[[ 56.3  22.1  -8.6  12.1]
 [-11.6  23.0 -47.7   8.7]
 [  5.2 -16.9  34.4  -6.3]]
->
[[ 56.3  -8.6]
 [-11.6 -47.7]
 [  5.2  34.4]]

[[ 51.9  21.0  21.6 -31.8 -62.3  21.4 -30.7  45.5]
 [-52.4  37.6  37.5  33.1  60.2  43.2  31.4 -32.2]
 [-31.6 -45.2 -44.5 -34.7  40.6 -51.3 -33.9  35.3]
 [-48.0  47.1  47.9 -13.9  54.0  52.8 -14.6  15.5]]
->
[[ 51.9  21.6 -62.3 -30.7]
 [-52.4  37.5  60.2  31.4]
 [-31.6 -44.5  40.6 -33.9]
 [-48.0  47.9  54.0 -14.6]]

[[ -5.6  24.8  25.9 -10.7  22.0  -5.1]
 [ -7.1  23.2 -20.3   5.8 -38.5  19.3]
 [  5.5  21.5  53.0  -4.2  23.8   1.9]]
->
[[ -5.6  25.9  22.0]
 [ -7.1 -20.3 -38.5]
 [  5.5  53.0  23.8]]

[[-13.2  36.9 -46.3]
 [-43.2  51.1 -42.2]]
->
[[-13.2 -46.3]
 [-43.2 -42.2]]

[[-35.6  11.3 -15.2 -53.3 -17.5]
 [ 26.7  22.8  24.6  25.8   5.8]]
->
[[-35.6 -15.2 -17.5]
 [ 26.7  24.6   5.8]]

[[ -6.8  34.9 -22.8  18.9  -1.6 -11.3  -1.4 -20.3  31.6   7.9]
 [  9.2  38.8  -4.0  14.2 -17.7 -14.7  -2.0 -32.3 -41.2  25.1]
 [ 52.6  20.3 -14.9 -52.2  -6.8   1.1  -9.9   5.5  20.1  12.2]
 [ 33.3  23.0 -36.2  23.4  10.4  17.5  11.5  -6.8  30.0   1.9]
 [  7.4   1.8 -13.8  48.3 -17.0   4.9 -23.4  -3.3  14.1  -8.0]]
->
[[ -6.8 -22.8  -1.6  -1.4  31.6]
 [  9.2  -4.0 -17.7  -2.0 -41.2]
 [ 52.6 -14.9  -6.8  -9.9  20.1]
 [ 33.3 -36.2  10.4  11.5  30.0]
 [  7.4 -13.8 -17.0 -23.4  14.1]]

[[-43.8  13.3  -1.3   7.0  12.3 -39.4   9.7 -11.3]
 [  0.8  12.3 -16.7  17.6   2.2  26.8  35.4   5.0]
 [ -2.4 -16.6 -14.4  17.7   4.3  34.6  41.9   3.6]
 [  3.5  32.2 -11.1  17.0   5.7  49.8  48.7   7.7]
 [  9.7 -39.9 -64.6  35.0 -21.0  -4.3  21.9 -13.7]]
->
[[-43.8  -1.3  12.3   9.7]
 [  0.8 -16.7   2.2  35.4]
 [ -2.4 -14.4   4.3  41.9]
 [  3.5 -11.1   5.7  48.7]
 [  9.7 -64.6 -21.0  21.9]]
---
[[  9.1 -10.6   3.9  -8.5   3.8  32.4 -11.9  -5.4  25.6  -2.5  -2.3  -7.7
    4.0]
 [-24.4  -5.6 -20.1 -27.1  -1.3 -32.0  42.8  30.1 -50.1  49.4  -9.7   4.7
  -26.9]
 [  6.0  17.6   7.2  48.2  -2.4 -32.0 -15.0 -22.7   4.7 -67.5  21.6  11.4
   18.9]
 [-38.3 -33.2 -31.5  -6.1  20.0 -24.7  62.8   7.3 -30.5 -62.6  29.3   7.4
  -19.4]]
->
[[-24.4  -5.6 -20.1 -27.1  -1.3 -32.0  42.8  30.1 -50.1  49.4  -9.7   4.7
  -26.9]
 [-38.3 -33.2 -31.5  -6.1  20.0 -24.7  62.8   7.3 -30.5 -62.6  29.3   7.4
  -19.4]]

[[  0.7  57.1]
 [  2.3   0.8]
 [  1.2 -54.6]
 [ 30.8  -1.2]
 [  2.5  -2.1]
 [  2.9   0.5]
 [  2.7   0.5]
 [ 34.1   3.0]
 [  2.1  -0.9]
 [-37.4  -2.1]
 [-36.5  -1.6]]
->
[[  2.3   0.8]
 [ 30.8  -1.2]
 [  2.9   0.5]
 [ 34.1   3.0]
 [-37.4  -2.1]]

[[-20.5 -61.6 -24.1 -32.3 -18.9 -42.9 -42.6 -21.0]
 [-26.7  61.1  48.9  43.3 -47.4  18.2  28.4 -28.0]
 [ 19.8   2.6  23.9  18.0  -3.3 -19.4 -18.2  11.9]
 [ 43.1 -11.2  61.1  47.0 -33.3 -54.9 -58.4  40.3]
 [ 41.2 -10.5  58.3  45.2 -31.2 -52.3 -56.7  38.0]]
->
[[-26.7  61.1  48.9  43.3 -47.4  18.2  28.4 -28.0]
 [ 43.1 -11.2  61.1  47.0 -33.3 -54.9 -58.4  40.3]]

[[ 28.2 -21.3  26.1  46.9 -37.7  21.6]
 [-38.2  -4.5 -20.0 -25.9 -24.9  30.4]
 [-27.5  36.5  38.7  44.8  30.1 -32.6]
 [ 30.7 -23.6  30.0  51.0 -41.9  25.3]
 [-20.2  35.8  39.7  40.6  31.1 -34.1]
 [-40.7  -3.7 -17.6 -22.7 -23.0  29.5]
 [ 32.7 -23.1  23.0  43.0 -37.4  24.8]
 [ 27.0 -21.7  24.1  44.3 -36.3  21.6]]
->
[[-38.2  -4.5 -20.0 -25.9 -24.9  30.4]
 [ 30.7 -23.6  30.0  51.0 -41.9  25.3]
 [-40.7  -3.7 -17.6 -22.7 -23.0  29.5]
 [ 27.0 -21.7  24.1  44.3 -36.3  21.6]]

[[-47.3 -63.7  -7.9 -32.5 -41.1 -42.6]
 [-42.6 -29.0  46.9  50.5  52.9  41.6]
 [ 42.2  43.7 -33.4  28.6  57.2 -52.9]
 [ 42.0  43.8 -34.3  28.8  57.4 -53.2]
 [-41.9 -54.7  -4.8 -23.4 -30.3 -32.6]
 [-54.1 -39.6  52.2  55.7  63.7  42.5]
 [ 43.6  45.1 -34.3  31.4  59.6 -56.3]
 [-43.8 -56.6  -5.0 -24.9 -31.0 -32.7]
 [-42.5 -57.2  -5.5 -28.8 -37.0 -36.7]]
->
[[-42.6 -29.0  46.9  50.5  52.9  41.6]
 [ 42.0  43.8 -34.3  28.8  57.4 -53.2]
 [-54.1 -39.6  52.2  55.7  63.7  42.5]
 [-43.8 -56.6  -5.0 -24.9 -31.0 -32.7]]

[[ 10.8 -44.7 -29.7  48.4  52.4  55.0  43.9 -46.6]
 [ 10.3 -46.1 -31.5  49.5  53.0  56.3  45.4 -47.6]]
->
[[ 10.3 -46.1 -31.5  49.5  53.0  56.3  45.4 -47.6]]
